One turn sends every row of this set to another row. A few are shown first. Where does it send the rows asked after them?
sefe: [ 0.00 -1.69  3.34  1.09  0.30 -1.72  0.39 -1.31 -0.98 -2.38  0.89 -1.20
  2.72]
reri: [-2.44 -1.56  0.96  1.22 -1.53  1.55  2.03 -0.69 -2.48  0.35  0.37 -2.51
  2.17]
lef: [ 1.74 -3.54  2.74  2.42  0.16 -0.84 -3.35 -1.56 -2.22 -0.99  0.34 -0.18
  0.26]
ved: [-1.58  0.10 -2.64  1.28 -1.75  0.39 -0.79 -0.82 -3.17  1.29  0.04 -0.50
  0.62]
Bebab: [ 1.09 -2.04 -1.11 -0.20 -1.11  0.85 -3.23 -0.90 -1.19  1.67  0.20 -0.40
 -0.54]
vebo: [ 0.21 -3.75  2.58 -0.38 -0.84  1.80 -0.56 -1.01 -0.35  1.15  0.26 -1.98
  0.93]
tadaz: [ 1.13 -2.24 -0.78 -0.57 -0.87  0.62 -2.99 -1.60 -1.34  2.19  0.02 -0.72
 -0.31]
zil: [-0.89 -0.46 -0.44  2.51 -1.95 -2.27 -0.08 -2.25 -3.01 -2.47  1.46 -1.23
  3.35]
lon: [-0.69 -0.16 -0.39  2.23 -1.67 -2.02  0.48 -2.01 -2.76 -2.22  1.88 -0.94
  3.62]
Rus: [ 0.34 -1.43 -0.80  3.49 -1.67 -1.00 -3.97 -2.33 -3.39 -1.72  1.21 -0.43
  0.92]
lugeb: [ 1.66 -3.38  3.07  2.13  0.20 -1.05 -3.06 -1.66 -2.59 -1.07  0.35 -0.30
  0.07]
Dedan: [ 0.79 -1.72 -1.11  3.04 -1.20 -1.57 -3.72 -2.79 -3.27 -1.51  1.60 -0.35
  0.84]
Zitos: [-0.85 -0.24 -0.34  1.98 -1.84 -2.25 -0.04 -2.17 -2.97 -1.96  2.03 -1.03
  3.78]
misip: [ 0.05 -1.90  3.85  1.25  0.18 -1.24  1.02 -0.86 -2.01 -1.85  1.06 -1.01
  2.54]
batu: [ 1.15 -2.13 -0.86 -0.38 -1.19  0.80 -2.90 -1.43 -0.99  1.86  0.08 -0.32
 -0.57]
nosi: [-1.40  0.57 -2.68  0.74 -1.98  0.63 -0.79 -0.58 -2.35  0.38  0.03 -0.65
  0.58]
tagu: [ 0.72 -1.89 -0.94  3.12 -1.29 -1.60 -3.81 -3.09 -3.50 -0.53  1.40 -0.24
  1.55]
Lalit: [-1.53  0.14 -2.72  1.41 -1.79  0.65 -0.67 -0.58 -3.35  0.88  0.32 -0.89
  0.67]
Dur: [ 0.11 -2.17  3.47  0.94 -0.31 -1.76  1.08 -1.31 -2.25 -2.28  0.58 -0.39
  2.44]
rov: [ 0.54 -2.30 -1.06 -0.22 -1.59  1.20 -3.33 -1.34 -0.34  1.26  0.57 -0.72
 -0.32]
kunu: [-0.84  0.15 -0.27  2.22 -2.10 -1.78  0.21 -1.63 -3.19 -1.83  1.86 -0.99
  3.76]
mon: [ 1.61 -3.32  2.82  1.83  0.70 -0.96 -3.21 -1.70 -2.20 -1.48  0.53 -0.13
  0.58]
gome: [ 0.29 -3.58  2.99 -0.06 -0.53  1.80 -0.14 -1.23 -0.46  1.19  0.59 -1.64
  0.71]
supe: [ 0.17 -3.68  2.65 -0.60 -1.13  1.96 -0.09 -1.62 -1.12  1.11  0.05 -2.04
  0.90]
nevu: [-1.81 -0.27 -2.70  0.86 -1.63  0.12 -0.99 -0.74 -3.42  1.42  0.31 -0.55
  0.74]
vove: [-0.09 -1.99  3.61  1.03  0.07 -1.86  0.82 -0.90 -2.11 -2.18  0.78 -0.68
  2.47]
ros: [ 1.16 -2.96  2.65  2.05  0.60 -1.31 -3.33 -1.12 -1.70 -1.48  0.31 -0.05
 -0.03]
les: [-0.80 -0.15 -0.14  2.57 -1.95 -1.36 -0.22 -2.48 -2.66 -2.63  1.81 -1.55
  3.68]
povom: [ 0.92 -1.63 -0.91  3.08 -1.68 -1.42 -3.90 -2.93 -3.48 -0.88  1.51 -0.63
  1.39]
Deto: [-2.73 -1.74  0.76  0.80 -1.84  1.43  1.91 -0.75 -3.20  0.34  0.35 -1.90
  1.91]
Bibup: [-0.70 -3.67  2.51  0.43 -0.56  2.32 -0.82 -1.30 -0.35  1.00  0.24 -2.25
  0.74]
fogu: [ 0.94 -1.40 -1.21  3.08 -2.08 -1.52 -3.90 -2.34 -3.19 -0.61  1.55 -0.45
  1.11]
gutum: [-0.34 -3.56  2.51 -0.35 -0.49  2.33 -0.46 -1.05 -0.70  1.07 -0.15 -1.78
  1.17]
nele: [ 0.95 -1.50 -1.31  3.15 -1.72 -1.19 -3.72 -2.70 -3.20 -1.10  1.69 -0.30
  1.54]
Muzo: [-2.63 -1.30  0.56  0.93 -1.68  1.42  1.83 -0.63 -2.37  0.34 -0.40 -2.17
  2.12]
kivuz: [ 1.18 -2.29 -0.77  0.30 -1.34  0.53 -3.20 -1.23 -1.00  1.94  0.38 -0.30
 -0.84]
Zop: [ 0.05 -2.21  3.65  1.50  0.17 -1.70  0.86 -0.86 -1.74 -2.09  0.52 -0.81
  2.37]
nulo: [-0.07 -2.03  3.50  1.32 -0.01 -1.68  0.44 -1.15 -1.88 -2.43  0.40 -0.99
  3.10]
fogi: [-2.62 -0.80  0.92  1.37 -0.94  1.75  1.72 -0.54 -2.37  0.09 -0.30 -2.18
  1.63]
Pif: [-1.56 -0.21 -3.00  1.01 -2.00  0.48 -0.72 -1.04 -2.74  0.85  0.14 -0.90
  0.28]
Magaz: [ 0.70 -2.50 -1.03 -0.29 -0.80  1.41 -3.04 -1.46 -1.04  1.59  0.41 -0.52
 -0.63]
nute: [-2.27 -1.06  1.16  1.27 -1.56  1.58  2.14 -0.65 -2.63  0.32  0.54 -1.87
  2.51]
tev: [-2.73 -1.55  0.86  1.25 -1.61  1.64  1.90 -0.84 -2.75  0.54  0.31 -1.93
  2.14]
Pezo: [ 1.88 -3.31  3.02  2.09  0.34 -1.12 -2.79 -2.12 -2.63 -0.87 -0.07 -0.14
  0.32]
noba: [-1.07 -0.77 -0.45  1.99 -1.98 -2.24  0.04 -2.29 -3.14 -1.94  2.07 -0.49
  3.70]
loma: [-0.05 -3.79  2.61 -0.38 -1.05  2.02 -0.24 -1.44 -0.58  1.13  0.37 -1.73
  0.97]
Fid: [-1.37  0.23 -2.64  1.63 -2.41  0.34 -0.92 -0.68 -3.15  1.07  0.30 -0.52
  0.97]
keka: [ 1.83 -3.46  2.94  2.08  0.18 -0.98 -3.06 -1.58 -2.04 -0.58  0.75 -0.47
 -0.13]

ros goes to nosi
supe goes to tagu
Now these:
loma goes to povom
fogu goes to nute
reri goes to lef
Magaz goes to zil

One turn sends every row of this set to another row. A few are shown first. Where does it send the rows asked after them?
laso: [ 0.15  0.04  0.62 -0.70 -1.63 -1.18  0.10  5.74  1.91 -0.01  0.53 -0.08
  1.06  1.99  1.35  2.71  0.02  0.40 -1.73 -2.30 -1.53  0.17  2.06  1.26
  2.04 -0.10  0.87 -0.24 -0.12]
dazik: [ 0.06 -1.88  0.29  4.15 -1.08 -0.42 -0.66  1.29  3.68 -0.06 -0.13  0.18
  0.54  1.18  0.09  0.01  1.54  1.30  1.24 -0.29 -0.01  1.98  1.90  3.49
  1.95  1.77  2.22 -0.25  0.67]
Dek: [ 0.66  1.82  0.44 -1.31  1.15  0.22 -0.14  0.35  1.48  0.77 -0.49  1.65
 -0.19  2.31  1.19 -1.63 -0.84  3.08  1.53 -1.27 -0.93 -0.43  2.95  0.74
  2.38 -2.21  3.28  2.09 -0.36]
turu: [ 2.73  0.71  0.03 -2.44 -1.00  0.29  1.24  2.52  1.35 -0.11  1.24 -0.48
 -0.55 -0.26 -1.66  1.27 -1.48  2.24  1.37  0.35  1.21 -2.40  0.70  1.39
  1.66  2.51  1.50 -0.95  2.55]
biri: [ 0.03  0.09 -1.13 -1.26 -1.86 -1.69  1.96  4.25  3.17 -0.70 -1.30 -1.04
  0.58  2.99  0.51  1.37  0.35  2.34  1.44 -2.05 -2.97 -1.63  1.14  1.69
 -0.43 -0.04  1.08 -1.05  1.26]
numil: [ 0.88 -0.15  1.09  0.71 -1.36  0.31  0.13  1.50  1.57 -0.05 -0.39  1.82
 -0.85  1.30  0.29  0.77  1.47  1.92 -2.46  0.76  0.43  1.35  2.29  5.67
  0.39 -0.90  2.69 -2.15  1.21]
fepib: [ 0.54 -0.28 -0.53  0.36 -2.32 -1.02  0.53  3.10  0.15  0.55 -0.19 -0.84
 -2.85  0.66  2.76  0.96 -1.87  2.77  0.87  0.64 -0.32 -3.35  2.35  2.83
  4.35  0.33  4.49  1.04  0.58]
Movo: [-0.18 -2.35 -0.60  3.20 -1.60  0.18  0.15  1.94 -1.49 -0.13 -1.22  2.06
  0.50  1.91 -0.16  0.68 -2.09  2.92  0.40  1.87 -0.91 -2.92  2.42  2.79
 -0.06  3.16  1.25  1.68  0.62]
mik: [ 0.99  1.16  0.76  1.70 -0.45 -1.29 -1.26  3.62  0.74 -0.34  0.82 -0.67
 -2.48  1.82  1.29 -1.03  0.81  1.97  0.89 -0.13 -0.96 -3.37  1.22  4.37
  4.68  0.96  2.41  0.34 -0.78]
naf: [-0.56  0.40  1.51 -1.06 -1.16 -0.38  0.30  3.86 -0.02  1.49  1.78  1.86
 -0.05  3.15 -1.19 -0.33 -1.10 -0.30 -0.23  1.28  0.90 -1.47  0.54  0.84
  2.50 -1.86 -0.77 -0.53  1.44]
poset: [-1.36  0.95  2.32 -0.36 -3.31 -0.10  1.60 -0.23  2.70  0.20  0.34  0.22
 -2.16  1.92 -1.87  0.63  0.25  2.55  2.07  0.98  0.16 -0.70  2.59 -0.34
  0.08  0.59  3.40 -0.57  0.20]
fizan: [-2.72 -1.16  1.43  2.85 -0.08 -0.52  1.14  1.83  1.43 -0.96  0.15  2.30
  0.88  4.00  1.27  0.04 -1.59  3.94  0.24  0.47  2.33 -1.08  2.59  2.99
  3.09  0.97  1.91  0.76  1.14]
lota: [ 1.63  0.58 -0.14 -0.83 -1.66 -0.28 -0.92  3.11  0.30 -0.36 -0.45  2.04
  1.78  2.50  2.34 -0.57 -1.23  0.05  2.25  0.32  1.46  0.63  2.70  2.09
  2.92 -1.19  0.15  1.61  2.37]
Fisi: [ 2.20 -0.83  1.19  1.42 -0.92 -1.53 -2.65  1.77 -0.88  0.85  1.84  0.19
 -1.83  1.22  0.38  2.09 -2.61  1.52  1.10 -2.27 -0.28 -2.21  0.90  4.15
 -0.60  1.36  3.45  1.65  0.76]
zigub: [ 1.40 -0.78  1.17  0.20 -0.77 -0.49 -0.74  4.71 -0.42  2.11 -0.28 -1.12
 -0.53  2.60  0.41  1.95 -2.91  2.86 -0.41  1.26  0.22 -2.33 -0.49  0.17
  1.89  1.11  2.83 -0.17  0.66]
guno: [ 0.73  0.66  0.49  1.45 -2.03 -1.99  2.52 -1.97  1.65  0.74  1.42  2.15
 -0.64  3.72 -1.51 -0.36 -0.96  0.07 -0.83  1.21 -0.09 -1.02  1.01  1.27
  0.92 -1.45  1.70 -1.50  0.01]
Kenu: [-0.70 -0.72 -1.49  0.17 -1.35 -1.81 -1.07  2.64 -1.17 -1.49 -1.09  1.76
 -1.08  2.85  1.04 -2.09 -1.18  4.92 -0.95 -1.41  1.34 -0.87  1.39  1.11
  1.94 -0.90  1.41  1.58 -1.47]
susik: [ 1.25  0.21  0.48  1.98 -0.86 -1.45  0.74  0.83 -1.24 -0.11 -1.10  1.44
  0.34  3.21 -0.46  0.92 -1.21  2.47 -0.30 -2.80  4.02 -1.82 -0.41  4.35
  0.83 -0.31  1.73  0.62  1.89]
vut: [ 0.60  2.12 -0.88  1.55 -1.79 -3.40 -0.17 -1.52  0.05 -0.47 -0.25  1.58
 -0.85  3.17 -2.92  0.86 -0.97  1.19 -1.12  0.90  0.37 -2.84  1.93  1.69
  0.82 -1.55  2.79  1.61  0.59]
pefi: [-1.76  0.69 -0.01  1.13 -0.77 -3.14  0.34  2.75  0.41  0.31  0.21 -0.12
  1.78  3.07 -1.24 -0.52  0.57  0.18  0.38  1.85  1.25 -2.56  1.97  1.94
  2.12 -0.54 -0.66 -0.47  3.25]
Mirur: [ 0.51 -2.64  0.14 -0.79 -0.90  1.94  0.83  1.16  4.34 -0.13 -0.13 -1.42
  0.52  2.41  0.10  0.30 -2.22  1.23  0.73 -0.50 -1.03 -3.40  1.55  1.35
 -0.03  1.53  2.17  1.09  0.65]
peze: [ 1.15 -2.12  1.02 -0.22 -1.76 -1.67  0.88  3.75 -1.91  0.08 -1.27 -0.13
  1.51  1.88  0.61  1.09 -1.30  3.22 -1.87  0.03  0.89 -3.54  1.06  1.10
  1.41 -1.18  2.91  0.39  2.57]
Vorib: [ 0.20 -0.25  1.41 -1.30  0.07  1.24  0.68 -0.58  0.26  0.86 -1.59  0.51
 -1.04 -0.58 -0.41 -1.78  0.21  0.72  1.73 -1.04  0.05 -1.06  0.64  1.41
 -0.61  1.28  2.02  1.77 -0.80]
zigim: [ 0.75  1.38  0.26  1.36 -3.28 -3.71  0.73  1.10  0.15  0.29 -1.56  0.07
 -1.02 -1.40 -0.15  0.45 -1.77  0.53  2.16 -3.26 -0.20 -0.17  3.08  2.96
 -0.11 -0.67  1.68 -0.37  0.92]
Nosok: [ 0.83  0.26  0.52  1.85 -2.05 -0.33 -0.16 -0.10  2.56 -0.54  0.09  2.22
 -1.72  3.62  0.02  1.24 -0.12  0.38 -0.38  0.34 -0.07 -1.55  3.26  4.50
  1.17 -1.44  3.75 -2.00  3.71]
Deni: [ 2.52  0.69  1.30 -0.05 -0.01  0.11  1.36  0.87 -0.36 -1.01  0.86  1.40
 -1.33 -0.18  0.97  0.98 -1.84  1.64  0.89 -2.71 -0.40 -2.73  1.04  3.67
 -2.09  1.09  1.56 -0.07  2.55]
mena: [-0.83  1.66 -1.78 -1.29 -2.03 -1.63 -0.08  1.75  1.21  0.15  1.98 -0.04
 -3.94  1.16  0.26  0.23  0.73  3.73  2.24  2.20  0.39 -1.28  0.95  1.67
  0.82  0.87  1.76  1.07  1.94]
Tifa: [ 1.02 -0.63 -0.48  0.18 -1.95 -4.01 -1.04  3.02  3.72 -0.79  0.18  2.34
  0.25  0.77  1.69  1.90  1.03  1.95 -1.22 -0.81 -0.18 -0.50  0.95  0.75
  0.14  2.02  2.85  2.42  0.70]
Biru: [ 0.83 -1.54  0.79  2.21 -1.67 -2.61  1.00  0.01  1.74 -1.55 -1.23  0.76
 -0.56 -0.95 -2.83 -1.50 -1.91  1.48  1.04 -0.39 -0.73  0.32 -0.21  1.82
 -0.10 -0.49  2.17  0.11 -1.23]
Muv: [ 1.77  1.34  1.62  0.00 -3.85 -0.55 -0.61  1.82  0.47 -0.63  1.39  1.07
  1.09  4.20  1.47  1.68 -2.42  1.85  1.52 -0.01  0.26  0.80  2.83  2.84
  1.78 -0.93  0.38  3.07 -0.07]
buvet: [-0.51  0.12  0.04  3.21 -1.56 -1.00  0.24  1.54  0.64 -2.21 -2.67  0.19
  0.29 -0.72 -1.89 -1.16 -1.37  2.21 -1.34 -0.26 -0.59 -0.55  3.43  0.99
  1.41 -0.67  1.09  0.81 -1.62]
Faz: [-2.09  0.16 -0.15  1.39 -0.53 -3.13 -0.26  2.44  1.89 -2.81 -0.38 -0.17
  0.32  3.34 -0.42  0.47 -1.86  1.80 -2.03 -2.85  0.33 -1.46  1.70  3.12
 -0.55 -0.52 -0.58 -0.82  1.41]
rem: [ 0.23  0.51 -1.66  0.60 -2.76 -1.64  0.24  2.26  0.11  0.94  3.40  1.25
 -2.63  3.26  0.62  0.26  0.94  0.62  1.38  2.39  0.64 -1.35  1.55  4.25
  1.52  0.90  1.51 -1.21 -0.57]
Div: [-1.85  1.64 -2.69  1.30 -1.57 -3.69  1.39  1.83  0.13 -0.32 -0.45  1.55
 -1.85  2.56 -1.39  2.19 -1.34  4.14 -0.47 -0.26  0.37 -1.51  1.18  3.41
  1.50  2.52  1.41  0.25 -0.55]
Pupav: [-0.02 -2.95  0.37  2.46 -0.43 -0.52 -1.13  1.48  0.96  0.05 -0.75  0.30
 -0.56  1.11 -0.63  0.48 -2.10  2.66  0.04 -0.20 -3.41 -1.01 -0.21  0.98
  0.81  3.41  0.92  1.76  1.07]
Zubi: [ 0.08 -1.35 -0.02  1.36 -2.79 -3.73  0.09  1.17  0.90  2.80  1.15  0.39
 -0.20  0.80  0.17 -0.92 -1.78  1.98  2.12 -2.95 -0.98 -1.85  3.11  4.96
 -0.59 -0.21  1.16  0.00  0.26]
Nidu: [ 1.37  1.03  0.46 -2.71 -1.13 -0.08 -0.83  1.54  1.06 -0.22  0.48  0.95
 -0.28  4.16 -1.89 -1.51  0.28  1.73  1.87 -0.99 -2.15 -1.94  2.16 -0.04
  0.62 -0.10  0.73 -1.75  1.42]
gal: [ 0.46 -0.28  0.66  3.29 -2.06  2.99  0.99  1.73  4.54 -0.05 -0.19  1.15
 -0.51  1.77 -0.14  0.31 -0.39  1.86  2.30 -0.38  2.17 -0.86  2.64  2.41
  0.32  0.04  1.94  0.54  1.14]
Mufiz: [-0.95 -1.10 -2.08  0.67 -1.69 -1.79 -1.77  2.68  2.37 -1.30 -2.04  2.29
 -1.40  1.74  2.00  0.80  0.49  0.33  0.09 -0.02 -2.84 -0.95  2.01  1.89
 -0.76  2.15  1.88  1.77  0.71]
Tiz: [ 1.45 -0.85  1.06 -1.21 -1.97 -2.91  0.41 -0.18  0.39 -0.99  1.77  2.06
  0.30  1.60  0.61 -0.65 -1.08  2.01  0.46 -1.70 -0.87  1.04  2.29  2.18
  2.09 -3.07  3.68  1.72 -0.90]

naf goes to Pupav
numil goes to mik
turu goes to Vorib
Now these:
zigim goes to lota
Div goes to susik
pefi goes to Movo
gal goes to mena
Tiz goes to laso

